cols: E V B M A N C F
-23 -26 -57 6 -16 20 -11 18  <52>
3 44 15 18 16 27 -4 8  <57>
18 -5 -19 19 6 -11 -3 12  <157>
-30 -9 -24 -37 -22 -7 -19 -54  <87>
8 12 13 -4 8 -16 -17 -3  <3>
12 33 -12 2 -13 -32 -34 -22  <154>
29 26 9 43 21 32 18 13  <105>
-22 25 13 -48 -12 -25 -19 -27  <165>
after: -34 -> -22
asked: 12 33 -12 2 -13 -32 -34 -22 -> <154>

cols: P L H G
30 2 3 -46  <33>
19 1 -47 -47  <5>
-56 7 -46 -5  <53>
-49 1 18 -25  <76>
all <5>: -47 -> 2 3
all <76>: -49 -> 0
after: 2 -> 3
asked: 18 -25 -> <76>
asked: 30 2 3 -46 -> <33>
asked: -49 1 18 -25 -> <76>
col: -56 -49 -> P

cols: X W Z Q Y
37 33 -7 56 4 -> <73>
19 -53 -11 -51 4 -> <128>
-10 43 -48 37 51 -> <89>
56 -51 42 -39 13 -> <158>
-23 -26 -26 10 48 -> <44>
-21 -27 -26 10 55 -> <63>
55 -56 28 -11 43 -> <118>
-1 -4 11 -17 -40 -> <166>
41 33 20 40 -28 -> <27>
asked: -11 43 -> <118>
all <44>: -26 -> 1 2
asked: -11 -51 4 -> <128>
after: 41 -> 33
asked: -26 10 48 -> <44>
after: -1 -> -4

cols: nabe Miba Pef Ruba zepu Dibi kikob fovon zam
10 4 10 -9 18 1 7 -3 10 : <18>
23 -22 -29 -17 5 4 -10 27 -1 : <121>
45 19 -1 -10 27 -1 5 4 -17 : <54>
19 38 46 22 -7 -16 -7 14 3 : <147>
10 4 43 -9 18 1 3 5 -4 : <103>
-31 0 -1 8 4 38 3 27 2 : <30>
asked: -10 27 -1 5 4 -17 -> <54>
all <54>: -1 -> 2 5
all <18>: 10 -> 0 2 8
col: 10 -29 -1 46 -> Pef
after: -29 -> -17

cols: Sodit lun Res ripo fites silu non niz sesi ror
-9 12 30 31 6 -9 4 20 20 5  <86>
-17 -25 35 -1 -20 48 6 -8 -9 -27  <6>
16 15 -8 15 18 -3 -3 15 12 12  <13>
all <13>: 15 -> 1 3 7
all <86>: 30 -> 2
col: 31 -1 -> ripo
all <13>: 16 -> 0
col: 20 -9 -> sesi
after: 48 -> 6
asked: -8 15 -> <13>

cols: mok sero Kolus Zub peku fot dibuv buv
-28 -4 -40 -2 -21 -5 -24 -25 : <15>
-26 -20 -35 -22 -37 -21 15 -15 : <113>
13 53 -25 44 -21 -37 40 -33 : <93>
all <15>: -25 -> 7
after: -22 -> -37
after: -26 -> -20
asked: -37 -21 -> <113>
asked: -20 -35 -22 -37 -> <113>

cols: D T R K U
7 62 -7 -14 -16 = <11>
29 20 26 -39 16 = <141>
-32 12 1 6 12 = <17>
8 11 17 -11 -25 = <51>
-36 -1 -19 18 37 = <81>
-7 2 27 6 -14 = <115>
-7 2 27 6 -19 = <135>
asked: 27 6 -19 -> <135>
after: 17 -> -11

cols: kode zelu gisi zibu
13 -37 13 13 : <139>
5 -32 37 11 : <168>
-20 -13 37 -17 : <20>
5 -26 36 9 : <145>
-19 -15 43 -17 : <61>
-20 -13 12 -17 : <156>
-18 -25 -18 -18 : <21>
after: 43 -> -17
all <139>: 13 -> 0 2 3
col: 13 11 -17 -> zibu
col: -17 9 -17 -17 -> zibu
after: -26 -> 36
all <61>: -15 -> 1
all <21>: -18 -> 0 2 3

